In the data rows, 128 means zero.
Some points, each followed by its number:
[ 83 225 145 181  73  93 155 237  60  79 211 225 104  19 158 112  68 180 169  68  41  95 224 205 186 188  49 176 116 203  73  30] 0
[183 104 107 146 170 174  70  71 139 147  94  88 110 138  81 162 158 110  94 132 149 141 103  95 110  94 141 113 125 120 166 157] 1
[138 100 125 110 149 126 114 118 141 136 115 138 143 139 136 149 159 130 128 166 160 138 103 116 117 124 156 115 141 101 149 146] 2
[127 150 119 118 101 162  90 150 115 173  89 163  46 140  72 178 143 164  71  96 121 175 122 175 173 200 115 166  51 188 109 122] 3
[121 165 145 138  94 121 148 148  79 141 150 167 104  82 140 133 119 173 128 100  80 156 145 183 175 173 109 197  77 197  93  94] 4
[ 65 166 153 171 114  47 181 190 124  12 210 151 181  71 198  32  56 121 214 128  98  48 213 132 126 123  87 128 186 113  96  67] 5
[116 101 134 143 140 117 152  95 166 101 133  75 161 147 151  90 106  95 153 135 147 102 118  70 104  71 138  94 176  92 140 144] 6
[147  83 100 112 158 129 106  82 179 125  95  64 156 177 100 112 150  63 115 137 161 101 108  60  63  68 162  56 169  70 182 167] 7
[130 130 141  86 107 131 154 136  96 162 130 135 137 125 137 133 148 147 118 139 108 154 110 170 143 144 141 164 103 151 108 121] 8
[ 83 163 168 130  79  95 142 164 101 122 144 174 118 122 140 118  93 187 143  92  90 142 140 183 181 176 116 177 100 175  83 101] 9
[ 56 209 172 212  84  56 184 183  94  49 227 149 151  38 191  56   0 163 215  56  48  83 198 147 180 120  72 171 135 180  61  50] 10
[149  85 105 109 157 135 127 103 168 112 123  92 164 153 128 127 162  73 124 176 170 110 119  74  80  95 153  77 175  59 165 158] 11
[ 74 172 156 145  99  82 158 178 110 100 169 183 132  94 174 103  92 165 171 123 110 121 174 165 162 163 103 145 127 150  64  77] 12
[106 224 160 173  55 125 183 192  16 105 183 182 113  54 168 111  64 190 145  43  65 136 181 183 215 176  57 209  78 213  69  88] 13
[109 186 123 159  94 137  88 181  99 150 110 174  47 120 101 156 112 190 102  71  87 168 132 193 173 191 105 159  50 206  96 115] 14
[134 129 137  77 107 138 150 133  93 173 125 143 128 127 133 137 161 149 113 136 112 155 106 174 150 150 141 168  99 158 110 128] 15
[145  98 133  51 123 153 148 111 113 184 104 123 144 155 133 148 184 134 100 163 141 164  81 152 131 131 165 150 108 130 125 156] 16
[157  89 133  92 156 164 120  64 154 173  79 101 154 179 133 149 169 130  97 179 200 166  33  78 140 105 181 129 133 124 151 194] 17
[125 174 121 161  99 126 138 171  85  89 177 163 104  76 138 118  94 132 141  83  96 100 181 151 144 145  70 149 110 150 115  95] 18
[115 169 142 138  83 137 101 179  87 161 111 192  64 129  98 153 112 186  88  75 103 180 137 209 188 212 105 183  22 197  78  99] 19
[136 166 115 143 124 155 103 174  91 135 141 193  63  89 106 193 133 157 112 114 118 167 158 175 162 188 100 158  55 161 107 110] 20
[163 131  75 135 143 159  80 116 151 124  91 103  98 154  67 139 138  83  86  93 134 106 123 113  94 113 115  89 127 124 175 162] 21
[151 118 140  76 134 167 116 140 118 189 107 179 101 148 129 202 174 152 100 163 163 190 109 147 154 169 153 144  92 126 136 142] 22
[167  77  97 139 172 157  98  56 188 121  98  42 146 172 102 118 139  71 114 143 174 107 104  43  69  51 152  58 171  82 188 185] 23
[140 147 135 116 112 142 117 145  87 176 110 166  85 121 109 162 154 174 103 114 109 174 119 182 174 184 120 183  55 187  99 119] 24
[144 113 124 102 152 147 113 117 137 142  91 146 122 132 131 155 166 124 128 178 167 144 116 122 124 138 139 116 138  98 143 139] 25
[183  87 100  83 172 183  84  90 147 166  51 130 113 154 104 183 202 107 101 194 192 159  88 103 107 130 155 102 140  79 170 170] 26
[166  74 115 108 155 138 118  79 139 164 105 101 131 155 112 146 169 119 104 161 151 139 100 127 105 113 167 129 124 114 153 160] 27
[147 138 135 109 122 163 128 129  87 206 105 160  85 121 113 189 162 160  84 126 112 194 103 178 173 186 127 197  52 184 101 126] 28
[ 91 140 134 171 130  61 166 129 128  60 191 104 160  79 154  64  84 105 186 109  89  64 171 129 105  93 109 114 170 114 111  78] 29
[141 121 141  84 124 149 152 113 112 184 111 129 135 144 144 147 152 152 107 143 158 193  76 107 162 139 161 162  99 158 121 163] 30
Which three points above are nearest to each new point? Their numbers follow each, smallest number first.
[ 51 202 162 198  78  54 146 203 113  54 194 148 136  68 139  56  15 148 181  42  49  79 216 164 149 152  74 143 125 182  80  46] 0 10 12
[169  83 108  83 168 174  88  89 157 164  54 120 122 171 103 172 195 107  99 186 191 155  80  98 105 126 163 100 142  83 170 179] 17 26 27
[ 28 194 174 184  81  29 160 197 129  58 184 142 141  84 172  34  11 160 209  59  58  76 197 169 155 139  88 145 137 167  64  44] 5 10 12
[159  71 116  86 169 155  90 102 158 161  80 137 141 172 126 181 198 121 101 196 201 161  72  95 108 119 174 100 136  81 172 184] 17 26 27
[141 120 108 168 151 128 126 109 145  91 144  79 145 112 129 101  96  92 143 118 134  95 136  74  90  57 119  90 172 101 159 138] 6 7 11
[162 114 108 102 149 170  91 116 129 157  72 142  97 140  99 171 177 125 102 157 162 155 106 129 126 144 134 120 117 115 149 147] 25 26 27
[129 102 116 148 157  91 130 101 158  92 133  70 150 135 121  82 125  95 156 132 120  90 135 108  72  63 140  85 176  94 147 125] 6 7 11
[ 90 155 159 163 100  80 184 147 115  83 176 116 190  89 189  60  71 136 182  88  89  90 149 119 148 106 102 151 167 139  98 106] 5 12 29
[133 124 143 115 126 144 137  99 126 154 111 122 148 145 146 131 135 147 115 149 160 155  71 107 162 122 152 151 123 149 123 160] 2 16 30
[141 123 128  91 141 172  94 117 117 191  93 165  99 152 123 184 170 147  95 179 177 189 101 130 140 160 147 131 106 120 138 156] 22 25 30
[104 108 128 131 141  92 152 124 169  86 152 112 171 138 153  92 113  88 162 149 140  77 146  82  85  91 129  71 186  66 145 131] 6 11 29
[142 124 111 137 137 108 140 119 133  94 150  91 167 109 129 103 129  95 139 127 112  79 147 100  87  91 125  99 172  88 135 119] 6 11 29
[152 121 140  81 125 154 129 132  96 211  99 155  96 139 123 178 172 171  92 148 117 207  95 173 169 174 141 192  69 164 105 130] 22 24 28
[108 106 138 109 139 121 117 121 165 128 105 116 145 172 126 119 137 118 125 142 156 126  98 105 114 127 159 106 146 112 141 162] 2 25 27
[150  96 127  56 133 160 138 110 121 178  99 125 140 160 132 155 186 128  98 169 157 159  81 138 126 132 164 138 113 118 134 161] 16 27 30
[182  76  93 141 173 167 101  48 180 125 105  35 142 166 108 120 141  70 113 148 175 109 106  43  70  48 150  62 169  88 190 189] 7 11 23
[143 174 109 158 116 152  96 168  99 124 145 194  31  96 102 174 132 144  92 112 112 137 164 172 146 177  91 150  72 164 116  99] 3 14 20
